One turn moves each row of this set onto another row. After a few examples, where does it send each row asked below?
U:   1 -18  12  24 -25  -1 -20   0   2 -12 -25 -10 -11  14 -36  24   7  31  -3  17 -13 -20 -14   5  -5 -11 -47  -8  44   0  -8  -4  -8
X: -11  -9  -8  18 -13  18 -15  -7 -11 -10 -13 -10 -16  12  13   9 -12  25  27 -14  -1   2  -9  -8   0  -5 -32 -18   1  15 -22 -17 -37
K:  21 -19   4   5 -34  33   7 -19 -39 -10 -13  11   5  34  -6  -2 -20  31  14   3   6  13 -30   2  -5  -9 -13  11  -5   0  10 -20 -21
J: -11 -23  12  35 -25   5 -15   8 -26  -2  -6  -8   5  11  -5  44  15  29  -2   7   3 -24 -35   2  16   2 -28  28  17 -18 -28  -4 -16
Q:   2 -33  19  18 -37  23 -32  -1 -22 -12 -35  -7 -18  19 -12  14   6  25   5  14   6   8  -8  -8  -5  -3 -30   8  37  18 -25  -1 -15
P:  17  -5  -6   8  -8  -5  -4 -13 -12 -16 -14  -1 -21  16 -34  17 -12  32   5  -1 -16  -3 -17  13  -7 -28 -12 -12  34  -5   9 -23 -23
B:   7 -36  15  22  -7  22 -12 -20 -19  12 -17  28 -20   7  11  10 -10  26   1   6   2  17   2   2  -1  -1  -5   5  26  -2  -5 -20 -15
T: -10 -21   7  42 -19  11 -12 -10 -31   7  -2  -9   6   5  -9  42  18  31   0  19 -10 -22 -37  -5  20   6 -26  21  17 -18 -20   1 -17
W:  21  -2  -1   8 -19  13  16 -22 -13  -9  -7  10   6  23 -30   2 -21  35   7   5 -16  -9 -31   9  -7 -16 -29   1  -1 -19  23 -23 -15
A: -11 -26  17  31 -29   9 -21  -1 -22  -6  -8  -5   7   0  -7  33  15  34   3  -1  -2 -13 -29  -7  11   4 -27  42  10 -21 -33  -5 -15
L:  14 -34   9  26 -14  34   5 -10 -40  20  -8  22   0  16  -3   9 -20  33 -22   8  -3   9 -12   9  15 -11 -19   3  -3  -6   7 -11  -1
R:  -6  -9 -14  31 -22  17  -1  -9 -23 -17   6 -16  16   8 -13   4 -12  45  13 -11 -18  -7 -23   1   9 -15 -46 -20 -16  13   0  -7 -29
G:  19 -21   1   4 -22  16 -11 -11 -39 -18 -18   0 -21  24 -10  11 -11  28  12  -2   6  20 -15   7  -6 -20   2  -2  30  14  -5 -21 -29
M:  -6 -10 -11  21 -19  34 -11  -7 -30  -6  -8 -14  -2  11   2   0 -20  31  13 -14 -11   8 -13 -12  11  -9 -36 -11 -25  13 -16 -10 -27
F:   7 -14  12  29 -36  22   0 -13  -6   1 -19  -2  14  21 -35   9  -2  34  -5  27 -17 -23 -29  -2   0  -1 -60   2   6 -11   9   1  -1
S:  11 -34  12  32 -20   2   7  -1 -19  -3   5  21  17  11 -22  12 -15  49 -20   0  -8  -9 -17  26   6 -22 -31  -1  10  -8  17 -15  -3
Z: -12  -9  -9  28 -16  -1  -7  -8  -5 -22   2 -13   3   9  -2  12  -5  39  28  -9 -10 -12 -19   7  -3 -11 -43 -26   8  16  -8 -17 -38
Y:   5 -37  18  26 -13 -11  -9 -13   2 -11  -5  27  -3   2  -8  12  -2  42   2  -1  -3  -1  -3  21 -11 -14 -16   3  39  -2   5 -25 -17
N:   8 -30  20  21 -47  45 -13 -14 -31   0 -27   0   8  25 -11   0  -2  30   3  23   2   5 -22 -14   0   7 -43  18   0   5  -9   4  -7
D:  -8 -22  11  39 -22  15 -19 -18 -25   2  -5  -6   7  -5 -10  31  19  36   5  12 -14 -12 -30 -14  15   8 -24  36  10 -20 -23  -1 -17

Z goes to -> R
N goes to -> Q
Now find these:
K goes to -> G
J goes to -> T
L goes to -> B

One turn moves each row of this set onto another row. After a few examples, where does it send each row asked below?
vig:  17  20 -29   0  -8   0  13  14  20  29  -7 -20 -14 -15  27   7 -26
sifed:  19   9 -17   4 -20   0   7   2  23  17 -28 -34 -15   4  35  12   5
rom:  22  15 -13   7 -24 -15  18   2  24  25 -16 -16 -15  -8  34   2  -9
vad:  26   8 -17  -7 -17   1  16  12  27  19 -28 -34  -3  -4  33  13   3
Tof:  17 -19 -19 -20  13  21  18   2 -12  -6 -29  -3   8  13  23   0   4
fugef:  27  -8  -8 -12  13 -23  31  -1  20  -1  -3   2 -11 -19   4  -8 -12
Tisal:  13  12  -6   3  15  -1  21 -15  -4   8   4  -7 -20  11   4  -3 -19
rotus:  13  26 -20   7  -7   1  12   7  14  32  -9 -17 -17  -6  33   5 -24
Gesa:  -5 -30 -28  -7  20   7  15  -4   1  -6 -35   2 -25   0  25   2   8
pek:  24  10 -21 -13  -5   5  15  21  28  21 -26 -30  -1 -14  35  12  -6
gelu:  26   0   8  -7   6 -21  34  -9  17   3  -8   4  -8  -2  10 -10  -7
poni:  14 -19 -26 -15   8  20  21  -9 -10 -10 -27 -23  -2  14  24   6   5
Sis:  27   9 -21   0 -23 -15  19   9  27  22 -15 -21 -11 -16  28   4 -10
bif:   8  13 -25   5   5   6  -3  10  26  22 -24 -24 -20  -9  44  11 -13
gadi:  16   8 -11  -6   9 -27  18   9   6   3 -21  24  -7 -17  10  -3  -4
por:  21  13 -19   4   3   0  28 -10 -24  -5 -11 -12 -22  -6   8   8 -22
gal:  29  20  -4  -1  -1  -2  25  -6 -23  -4 -14   0  -1   2  14   1 -16
luzu:   6   2 -26  -2  12 -26  22   4   4   0 -20  12 -30 -24   3   5  -9
mosu:  -6 -27 -32  -9  20   7  12  -6   9  -6 -34  -5 -22   1  29   3   8
tebad:  14 -14 -17 -22  14  22  19   1  -6  -5 -31 -11  12  13  29   0   6
Pegip:   5 -29 -30  -6  12  13  20  -9  -8  -9 -31 -10 -24   5  21   5   5
Pifa:   6 -14 -16 -23  23  14  14   9   4  -1 -35   4  10   7  33  -3   6
ketu:  -5 -22 -22 -16  26   5  10   5  12  -1 -36   8  -8   1  32  -2   8
nosom:  20  11   8   0   9 -11  30 -17   4   8  -3  -1 -11  13   8  -7  -9
Dumu:  22  -5 -22  -7  22 -12  23   0  13  -2   6  -5 -20 -19   1  -3 -21
sevi:  14   5 -23  -1  24  -2  17  -6   1   4  11  -9 -24  -5   0   0 -25
zuri:  14  23 -13  10 -16  -7  13   0  20  30 -15 -15 -17  -1  38   3 -15
seg:  26  17   1  -5   4 -15  18   4  -8   0 -18  18   5  -5  15  -4  -8
kif:  10  12 -22  11 -10   2  -1   1  24  20 -25 -29 -24   3  43  12  -2
Pem:   4 -27 -35 -10  11  13  17 -13  -3 -11 -31 -20 -20   7  25   7   7
Rasi:  24  12 -29  -4 -14  -6  17  16  23  24 -10 -22 -11 -21  25   6 -19
vipod:  10   4 -28   4   7 -12  27  -6 -11  -4 -14  -6 -34 -20   0  12 -18
Zuv:  16 -25 -25 -12   7  18  21  -7 -15 -11 -28 -14  -7  12  22   4   6
malo:   8 -17 -16 -20  21  15  13  11  -3  -1 -32   7   7   8  27  -4   6
muro:  14  13 -24  -7   6   8   5  22  28  22 -25 -24  -9 -15  41  12 -15
fili:  -4 -23 -20 -16  26   7  13   8   5  -1 -35  12 -12   2  27  -2   7

Gesa goes to -> Pegip
mosu goes to -> Pem
Rasi goes to -> vig
Now find these:
kif goes to -> sifed
seg goes to -> gadi
nosom goes to -> gelu

One turn moves each row of this set onto another row. After a few examples, where does it send each row asked below?
Geku:  -5   1  -5 -14  17  22  -2 -11  42  -4   7   8 -13  20  12   4 -12  12 -19  11  12   3  12   4 -17   3 -19   9  -2  23   1 -10 -12  16 -22 -17   4  20 -27
zedo:  -6   1  25  11   1  19  -2   4   2  14 -15  14  -3   2  -9  -8   8  -5   5 -12   5 -36  22 -20   8 -28 -12 -13   3  -8  11  20   3   8   5 -27   8  20  -4
Pul:   9 -22   1   0   9  16   6   1  31   4   7  10  -7  -4   6  14  -3   9 -13   6  32   3  -7  12  -3  18   0  17  15  31  -5  14   1  11  -5   3   7  13 -17
rito:  -8  -2   8  21   3  18  -1  13  22   3  14  -7  -3   6   9 -20  -7  -3   1  21  18   1 -27   4 -13  -2 -19 -14  -3  -5  20 -18  11  24 -21  -2  27 -22  12
Zese: -12  -6  24  11   7  14   1   4  -8  10 -11   7   3   4  -2   1   0 -14   3 -16  15 -35  13 -26   7 -16  -8  -8   2 -13  -3  25   6   7   3 -17  15   6  -7
naf:   2 -25  26   0  -5  21  12   5  25 -10   0  16   3  19  10  -7 -13   0 -20   8  23   3  14   4   1   3  -5  17   0  28   7 -13 -20  18  -3  -8 -11  15 -11
vuro:   0   5  -6  22  -7   5   0  21   7 -39   0   7  13 -13 -22  11 -12  -7  10   5  12 -24  26  -9  -2  -4  -2 -10  13  25  11   4 -12   4 -13  -5  14  28  11
doso: -13 -15  -6  22 -10  24   6  19   9 -17   7   8  -2 -10  -9  -5 -19  -9   4  11   9 -35  27  -9   2   1 -15   5  28  13  13  12 -11   4  -2   7  18  29  21
linuz:  14  -2   1  -7   9  16   0  -8  41   6  10  21  -4   6  -4   1   3  20  -5   9  10   1  13  14 -10  -2 -10  10  -3  34  14  -6  -5  12 -17 -30  -1  29 -24
kig:  -7   3  22   8 -14  -3 -13  -1   9  -9 -10   3  -6  -4  -5   5   5   4 -10 -28  16 -24  16 -13  17 -31  -5 -15   8  -3   4  29  -4  22   5  -2  19   8  -3
dap: -15   5  12  -9  -2 -13  21 -19  37  -4  -6 -26  -3  -4   6 -11 -25   1  -9   8   9  -4   7   7  -5 -22  -7 -10   5  -5  26  -7 -29   3 -13  -5 -18  16   2
koba: -15   1  -1 -14   8  -1  12 -26  32  -7  -8 -18  -7  -6  17   0 -22  -1  -6   8  30  -7  -9  -3  -7  -9  11   9  13 -27  13   4  -8  11  -7  16   7  12   4
Satid:   2 -12  14  -6   8   6  16  -9  15   5  -4 -18  -3 -11   0 -16  -6 -12   7  14  36 -19 -10  -6  -1 -10  17  31  15 -10  29  -2  -5   6   4   7  -2  13  10
sigiz:  -7   7 -26   9  15  10  -4  13   7 -28   2   0   3 -16 -27  16  -6  -4  -3   9   7 -21  18  -8 -10   4  -3 -11  12  21   9   7   1   8 -22  -2  29  27   7
nal: -13  -2 -25   8   1  20   4   7   5 -20  10  -9   2  -2 -17  13  -6  -2  23   7   1 -16  18 -16  -8   4   9  -1  -4   1  -6  10 -11   3 -17  -8  39  23 -12
rep:   2   8  16  -4   2  -1  13 -13  25   1   3 -21   1   0   0 -20  -8  -5  25  12  19 -18   6  -5  -6 -26   3  18  -1  -3  33 -14 -24  -2  -6 -20 -15  19  -5
sali:  -3   9  -8 -15  18 -22  14 -27  35   6  -1 -15   4 -22  -4   5 -15   9  -7   5  18  -6  -8  14 -13 -11   1  -7  11  -5  23   7   1   2 -21  -6  -2  18   2
Paba: -14   1  10   7  19  14  -3   1   1  24  -3   0 -10  -2  -6   2   4  -7   3 -13   6 -40  12 -19   0 -14 -24 -12   8  -5  -1  31   9   0  -3 -23  16  10 -12
paz: -12  16  17   3  -3   1 -17   0  14 -11 -15  -5 -15   2 -10   2   8   3 -16 -21   5 -23  22 -15  10 -38 -16 -25   5   6  10  18  -9  21  -4 -11  12  13  -6
manod:  16  -9   5   4   0  18  -4  -4  36  -2  14  22  -2   5  15   9  -6  11  15   7  37  -8   2   5  -7   8  -3  28   9  24  -2   7  -2   7  -6 -13   4  19 -24
pomer:   1   4   5  22  -4  10  -3   8  31  12  21   1   2  -2   0 -20   0  11  13  17   8   1 -22  14 -13 -10 -19 -19  -8   0  27 -14  13  21 -25 -16  27 -13   8
modul:  -6  -1  19  26  -7  13   2  16  24   1  14  -3   4   8   6 -26  -9  -2   3  18  14   0 -19   6  -8 -10 -20 -20  -6   0  26 -22   3  23 -20  -9  15 -19  14
regim: -16   0  18   5  15  19   3   6  -3  20 -15  -6 -10   4 -16  -3   9  -9  -6  -9  -4 -27  17 -21   5 -22 -18 -22  -3  -1   4  19  -2   5  -3 -28   9  13 -11
vuv:  -4 -10   9 -14  20 -12  24 -14  14  19   7 -24   5 -12 -12 -19  -9  -5 -11  10   9 -15   3   9  -8 -11  -7  12   6   6  36  -7 -10   2 -17 -14 -11  13   6
tuvo:  -7 -23   1 -12  21  26   8   0  24   3   7   0 -12  15   9   3 -10   1 -28  12  21   4   1   3 -10  18 -12  18   4  26  -3  -2  -7  16 -13  -2   6   9 -19
gano: -15   7   6   1   4  -4 -12  -2  12   4  -5 -16 -18  -7 -10   9   9   6 -18 -24   4 -22  13  -9   9 -26 -19 -24   9   7   2  33  -6  16  -7  -8  21   6 -11
sos:  -4   5  -6 -21  25  -4   8 -28  19  10  11 -16   4  -5   1  -9 -10  -4  11   9  23 -20  -5  -5 -18  -8   6  26   1 -19  23  -3   2   5 -19 -12  10  12  -7
meb: -25 -14 -16   5 -19  15   9   1  17 -12  17  -2  -1   0 -13  -8 -17   9  -5   2 -20 -16  39  -1   1  -9 -13  -6   1   2  10   6 -25  16 -17  -3  31  29   3
bukir:   3   3  10  30 -13  13  -4  13  30   7  19   1   1  -1   8 -18  -2   6  25  16  21  -3 -26   9  -8  -9 -13 -12  -1  -3  22 -11  10  19 -16 -10  25 -15   7
redu: -19 -12 -19   8   7  22   6  11  10  -7   6   8  -3 -12 -22  -6 -13  -2 -15  12 -10 -29  31  -3  -6   2 -21  -5  19  13  20   7  -2  11 -16   0  24  33  20
Govub:  -4   9  14  27 -15  11  -7  10  36  -5  17   0  -1   7  15 -22 -10   5  15  15  18  -2 -18   8 -10 -14 -22 -18  -2  -4  24 -18   1  23 -19  -7  20 -15   9
moda:  -9  -2  -9  14 -13  11  10   9   6 -22  10   0  16   0 -21   5 -10   0  21   3  -8 -15  33 -10  -3  -7   3 -10 -13   9   4   0 -23   3 -18 -20  23  28  -8
Vaduz:   2  -6  15   2  -7  21  -3  -4  38 -20   5  21  -1  23  26   3 -20   5   0   5  32  -4  12  -1  -6   1  -9  20   4  16  -3  -8 -17  14  -6  -9  -4  18 -21
kuvum:  -9  11   1  19  -1  12  -9   5  35   2  19  -3  -4   5  11 -18  -8   8   5  17  12   0 -22   8 -15 -10 -23 -19  -3  -7  23 -17  10  26 -27  -8  28 -16   8
kek:  14 -19  16   1  -3  12  13   2  34   2  -2  19   2   0  -6   2  -1  15 -19   5  15  11  11  19   1   2  -1   4   2  40  13  -2 -10  16  -6 -14  -9  25 -10
nive:   0  -3  10  27  -8  10  -1  15  28   3  14  -7   0  -4   5 -14  -2   4   8  17  22   5 -31  11  -6  -3  -9 -18   1   1  19  -8  11  23 -17   2  27 -21  11
tiz: -14  11  10   3   4  -5 -19  -3   8 -11  -3  -5  -9  -2   2  12  -2  -2 -12 -26  21 -30  12 -17   6 -22 -18 -15  14  -3  -5  32   0  17  -6  -2  23   2  -9
sadi:   7  10  11   2  -7  -7  12 -12  39 -10 -14 -14  -3 -18   3  -1 -11   3  16   9  33  -8  -8   5   0 -21  16   1  16  -4  25   4 -14   0   2   2 -12  21   5
pugo: -24 -16 -17  12 -21  24   3   5  16 -17  16  -8 -10  -2  -1  -2 -17   3  10   4   0 -22  26 -10   4  -1  -6   7  13  -4  -2  17 -22  12  -6  11  39  22   1
vabig:  -1  -2  13  26  -9   4   2  15  27   4  14  -5   5  -3  -2 -18  -2   8   1  13  11   8 -23  16  -6  -9 -14 -26  -6   6  26 -15   7  24 -23  -8  20 -18  13

Govub goes to -> rito
koba goes to -> vuv
doso goes to -> sigiz
Now find these:
Paba goes to -> paz
Pul goes to -> linuz

